Rotation paths and how fast each direction turns (deg/step):
Each turn is a multiple of 5 degrees from 10 to 175, or 0.
Each row of a path follows its step; steps can be skipped.

step 1: +1.87; +1.80; -0.92; -0.82; -2.76; -3.94; +1.39; +3.99; +2.23; -2.16; -0.34; -0.93; -0.92; -0.01; +0.27; -1.73; -0.38; -1.76; +1.88; +2.15; +1.56; +0.10; +1.00; -0.52; +3.68; +1.41; -1.65; -3.65; +0.78; -0.28; -2.92; +0.41; -0.27; -0.79; -3.14; +0.45; -0.22
step 2: +3.10; -0.16; -0.62; +2.80; +2.30; -2.46; -0.20; -0.15; -2.38; +0.77; -0.87; -1.09; +1.64; +1.75; +1.20; +1.24; -1.99; -0.02; +0.38; -2.90; -0.59; +3.67; +0.80; +0.06; +2.41; -1.15; +0.72; -2.67; +4.55; -0.28; -0.10; -0.31; -3.33; +0.11; +2.38; -1.99; -0.40
step 3: -2.60; +0.96; -0.70; -0.97; -3.01; +3.14; +1.87; +0.93; -1.77; +1.25; +0.39; +0.24; -1.97; -1.25; -0.28; +0.75; -0.07; -0.59; -0.87; +2.77; -0.34; +3.56; -2.22; +0.62; -1.76; -1.89; +1.12; +0.70; +5.79; -1.17; +2.11; -1.05; +0.88; -1.25; +2.94; +0.00; -0.89
step 6: +2.71; +0.62; +0.94; -0.31; +1.10; -0.87; +2.04; -0.50; +0.87; -1.17; -0.85; -0.11; -2.76; +1.06; +2.14; -0.79; +1.19; +1.01; +0.03; -0.28; -0.59; +1.55; +2.52; -2.70; +1.21; +2.15; -1.96; -3.95; +1.68; -6.21; +0.41; -0.32; +0.49; -1.04; -1.12; -3.05; +0.46
step 7: +1.38; +1.58; -2.32; +1.94; +2.16; +2.04; +0.94; +0.44; +0.19; -0.20; -0.72; +0.12; -1.50; +1.53; +1.95; -2.99; +0.73; -0.36; +2.43; +1.07; +2.05; +1.47; -0.31; +1.62; +0.48; -1.53; -1.49; +2.27; +4.27; +0.44; -3.04; -1.10; -4.08; -2.06; +3.24; +0.33; +0.64
step 8: -0.90; -1.36; -0.40; +1.09; +2.88; +1.61; -0.24; +0.14; -0.67; -2.07; +0.04; -1.17; +0.46; -1.88; -1.13; +0.18; -2.47; -3.67; -2.88; +2.80; -0.27; +3.15; -0.82; -1.72; -1.52; +1.96; +2.50; +0.47; +2.80; +3.64; +0.35; -2.45; +2.68; -0.66; +1.94; -0.48; +1.05
step 9: +0.97; -1.58; -0.63; +0.88; +1.51; +2.42; -1.00; -0.13; +0.72; +0.54; -1.92; -1.70; -0.72; -2.75; -2.00; +0.53; +3.00; +0.37; -3.18; +0.38; +3.66; -0.06; -2.43; +0.90; -2.55; -1.38; -0.10; -3.45; -2.63; -1.11; +2.59; +1.23; +1.07; +0.42; +1.19; +1.09; -3.92
step 11: +5.10; -0.17; +2.60; +4.25; +3.30; -1.54; -2.44; -1.19; -0.26; -0.42; -1.65; +2.18; -0.74; +0.89; +1.14; +1.68; -1.47; +1.37; +0.90; -1.75; -0.93; +0.70; +0.70; +0.28; +1.02; -0.32; -0.19; +0.92; +1.11; -2.54; -0.07; -0.88; -1.74; -0.86; +2.09; -2.74; +2.82
step 12: -0.40; +0.32; +2.11; +0.05; -2.20; +3.67; +0.43; +1.67; +1.54; +0.01; -0.05; +2.39; -1.18; -2.35; +1.64; -1.33; +0.72; +0.11; +0.28; +2.17; -0.06; +1.31; -1.64; -2.20; -0.37; +0.80; -2.40; +2.16; +3.64; -0.09; +0.83; -0.08; +1.62; -4.36; +4.40; +0.66; +1.45
step 14: +0.77; +1.15; +0.90; +1.49; -1.48; -5.56; -2.41; +0.05; -0.44; +0.20; -0.05; -1.18; +1.72; -3.21; -1.64; +2.72; -0.12; -1.50; -1.94; +0.90; +3.49; +1.07; -0.95; +1.76; +0.38; +1.03; +0.65; -2.90; -0.39; +1.55; -0.67; +0.44; -1.21; -0.74; +1.50; +1.86; -3.75
+1.01; -1.09; -0.10; +0.25; +0.33; +1.06; -0.50; -0.48; -0.11; +0.13; -0.03; +0.33; +1.10; +0.35; +0.06; -0.72; -0.31; -0.37; -0.22; -0.44; -0.44; +0.37; -0.03; -1.17; -0.25; -0.47; +0.49; -1.02; -0.89; -0.90; -0.42; -0.34; -0.92; +1.26; -0.16; -0.62; +0.37 -> 160
-0.40; -0.37; -0.14; -0.01; +1.43; +0.93; +0.04; -0.85; -0.05; -0.05; -0.44; -0.69; -0.90; -0.76; +0.79; +0.12; +0.67; -0.81; +0.21; +0.11; +0.86; -0.23; +0.63; +0.17; +0.21; +0.32; -0.11; +0.94; -0.54; -0.22; -0.83; -0.96; +0.60; +0.17; -0.03; -1.30; -0.71 -> 25
-0.43; +0.81; +0.43; +0.67; -0.15; -0.38; -1.34; -0.35; +0.90; -0.91; +0.08; -0.83; +0.24; +0.47; +1.17; -0.31; -0.51; +0.70; +0.26; +0.43; -0.13; -0.06; -0.99; +0.41; +0.43; +0.56; -0.29; -0.61; -0.15; -0.54; +0.21; +0.27; -0.04; +0.66; -0.97; -0.42; -1.34 -> 80
-0.92; -0.82; +0.85; +0.47; -0.11; -0.19; +0.48; +0.72; +0.72; +0.00; -0.17; -0.84; +0.79; -0.21; -0.83; -0.67; +0.31; +0.15; -1.61; +0.75; +0.47; -1.45; +0.70; +0.22; +0.55; +0.19; +1.01; +0.17; -0.17; -0.52; +0.23; +0.04; -0.58; +0.06; +0.18; -0.01; -0.20 -> 80
+0.01; +0.46; +0.24; +0.73; +0.99; -0.19; -0.87; +0.60; -0.39; +0.06; +0.93; +0.40; +0.27; +0.78; -0.60; -0.45; +0.93; -0.34; +1.25; +0.44; +0.09; -0.02; +0.21; +0.54; +0.91; +0.02; +1.33; -0.26; -0.09; +0.89; -0.81; -0.92; -0.01; -0.07; -0.72; +0.70; +0.38 -> 120
+0.63; +0.01; +0.16; +0.19; -0.53; -0.46; -0.21; +0.60; +0.65; +0.03; -1.69; +0.98; -0.62; -0.12; +1.22; -0.61; +0.95; +0.48; -0.34; -0.69; -0.73; -0.89; +0.42; +0.39; +0.05; +0.23; +0.35; -0.40; +0.41; +0.39; -0.87; +0.21; +0.65; +0.37; -0.29; -0.56; +0.96 -> 70
+0.71; +0.14; -0.97; -0.34; -0.10; +0.37; -0.64; +0.38; +0.25; -0.12; +1.15; -0.18; -0.94; -0.54; +0.03; -0.55; -0.44; +0.37; -0.87; -1.20; -0.44; -0.30; -0.57; -0.20; +1.49; +0.70; +0.31; +0.59; -0.56; -0.64; -0.09; -0.27; -0.38; -1.39; -0.13; -0.01; +0.37 -> 65

step 2: -0.88; -1.73; -2.83; +3.16; -0.06; -0.69; +2.61; -0.59; -2.70; -1.64; -0.94; +0.54; +2.11; +0.59; +3.21; +2.32; -1.20; +2.16; +0.01; +1.24; -0.54; -1.86; +0.90; -1.43; -1.55; -2.26; +0.72; +1.38; +0.19; +0.65; -0.72; +0.77; -0.08; +1.60; +1.75; +1.25; +0.98
step 3: +1.58; -4.36; +0.74; -2.09; +1.89; +0.73; -1.02; -1.82; -2.36; -0.02; -1.10; +0.18; +0.89; +0.85; +3.32; -0.03; -0.92; +0.42; +0.49; +2.12; -3.22; +0.29; +0.18; -0.02; +1.77; -0.16; +0.92; +0.83; -0.64; +1.79; +0.51; +1.43; -1.59; -0.11; +1.70; +0.31; -2.53
step 4: -1.08; -1.12; -0.38; -2.61; +1.36; -2.61; +2.47; -0.72; -4.62; -1.37; +2.37; +1.48; +0.35; -0.11; -1.35; +0.90; -0.10; -0.73; -0.04; +0.01; -2.74; -0.13; +2.35; +0.95; +1.47; +1.20; -1.32; +0.54; +0.25; +1.29; +1.81; +2.37; +0.83; -1.14; -0.28; -0.67; +0.93
step 5: +1.15; -1.12; +1.21; +0.15; +1.39; +0.92; -0.70; +2.70; -1.77; -1.63; +1.00; +2.64; +2.37; +2.42; -0.49; +1.94; +0.50; +1.10; -0.64; +0.58; -0.21; +1.02; -2.07; +2.65; +1.43; -1.64; -0.30; -0.01; +0.12; -0.55; +1.15; +2.88; +1.04; +0.70; -1.08; -3.66; +1.89
step 8: -0.02; -1.24; -1.24; +1.46; +0.75; -3.25; -2.29; -1.57; -2.43; -2.20; -0.37; -2.68; +0.57; -0.12; +2.53; +1.06; +0.72; -1.47; +2.14; +1.03; -0.67; -0.67; -1.28; -1.63; +3.39; -2.16; +0.59; -0.62; -0.10; -0.90; -1.99; -0.66; -0.51; -0.09; +1.15; -2.59; -0.27
step 11: -0.31; -0.76; +0.39; -2.55; -0.99; -1.01; +3.27; +1.55; -3.67; -1.84; +0.49; -0.21; +0.16; +0.77; -0.99; +1.16; -0.50; +2.87; +0.05; +1.94; -2.84; +0.39; +0.12; -1.41; +1.35; +0.78; -1.49; +2.11; +2.86; -1.10; +1.55; +0.22; +0.41; -0.36; +1.39; -1.06; +2.00
step 12: +0.82; -3.61; +0.60; -1.15; +0.10; +1.31; -1.16; -0.55; -2.13; -1.34; +0.50; +2.22; +1.38; +1.34; -1.47; +0.18; -1.07; +3.70; +0.87; +0.33; -0.87; -0.65; -2.30; +1.41; +0.76; -0.79; -0.66; +1.47; -1.62; +0.90; -1.57; +0.48; +1.26; +3.31; -1.28; -1.74; +2.45
step 13: -1.51; -1.97; -1.02; -1.71; +0.10; -2.76; +1.40; +0.44; -1.43; -1.06; +0.62; +1.73; +2.37; +2.54; +1.11; -1.42; +1.08; +0.27; +1.21; -2.07; +1.20; +0.38; +0.06; -3.54; +2.89; -1.42; +0.82; -0.46; -2.72; +0.61; +0.12; +1.41; -1.53; +2.54; -0.01; -0.54; +0.41
step 14: +1.41; +0.18; +0.23; -0.65; +3.17; -1.30; +0.41; +1.61; -2.88; -2.40; -1.06; +1.12; +3.35; -3.49; +0.79; +2.23; -1.64; -0.90; -0.44; -0.80; -0.07; +0.49; -0.33; -1.05; -1.00; -2.59; +1.57; -0.09; -2.20; +1.50; +0.28; +0.23; -0.60; +0.68; +1.96; -1.78; -0.63
step 16: +0.15; -1.19; -1.67; +1.76; -0.43; -0.95; +2.50; +0.40; +0.58; -3.33; +0.11; +2.49; +2.15; -0.31; +1.20; +2.37; +1.54; -0.58; -0.77; +3.00; -0.61; -2.32; +2.39; +1.10; +1.86; +0.00; -0.78; +1.86; +2.31; +0.68; -1.47; +2.20; -0.44; -1.19; +0.66; -0.82; +0.89
+0.28; +0.55; +0.39; -1.11; -0.53; +0.68; +0.30; -0.11; -0.18; +0.55; +0.44; -0.16; +1.12; +1.22; -1.02; -0.60; -0.34; +0.35; -0.11; +0.94; -0.83; -0.39; +0.30; -0.13; -0.45; -0.23; -0.15; -0.52; -0.69; -0.60; -0.41; +0.51; -0.16; -1.38; -0.80; -0.46; +0.76 -> 55
-0.76; -0.32; -0.98; +0.17; -0.71; -0.28; +0.10; -1.20; +0.09; -0.47; +0.23; +0.93; +0.14; +0.30; -0.55; -0.54; +0.47; -0.83; -0.67; -1.14; -0.31; -0.69; +0.46; +0.66; -0.25; +1.65; +0.28; +0.43; -0.85; -0.27; +0.08; +0.17; -0.39; +0.40; -0.90; -0.21; -0.26 -> 125
-0.44; -0.14; +0.97; -0.63; +0.08; -0.20; +0.11; +0.25; +0.20; +0.57; +0.83; +0.82; -0.44; -0.07; -0.53; +0.79; -0.38; +1.44; +0.21; -0.26; +0.51; -0.09; +0.40; +0.69; +0.73; +0.86; +0.33; -1.37; +0.07; -1.28; +0.02; -0.10; -0.49; +1.03; +0.60; -0.48; +0.12 -> 55
+0.30; -0.56; -0.47; +0.85; +0.00; -0.04; -0.35; -1.19; -0.11; +0.18; -0.43; +0.56; +0.07; -0.53; +0.04; +0.77; +0.19; -0.23; +0.42; +1.17; -1.03; +0.22; +1.39; -0.03; -0.38; -0.08; +0.81; -0.89; +0.80; -0.90; +0.03; +0.68; +0.09; -0.69; +0.37; +0.92; -0.76 -> 55
+0.30; +0.40; +0.91; -0.23; -0.03; -0.09; +0.64; +0.30; +0.61; -1.76; +0.67; -0.22; -0.15; +0.82; -0.65; +1.14; +0.37; -0.59; -1.19; +0.00; -0.20; +1.09; -0.62; +0.30; -0.64; +0.45; +0.36; -0.51; +1.00; +0.28; -0.35; +0.30; +0.35; -0.13; -0.29; +0.29; -0.59 -> 70
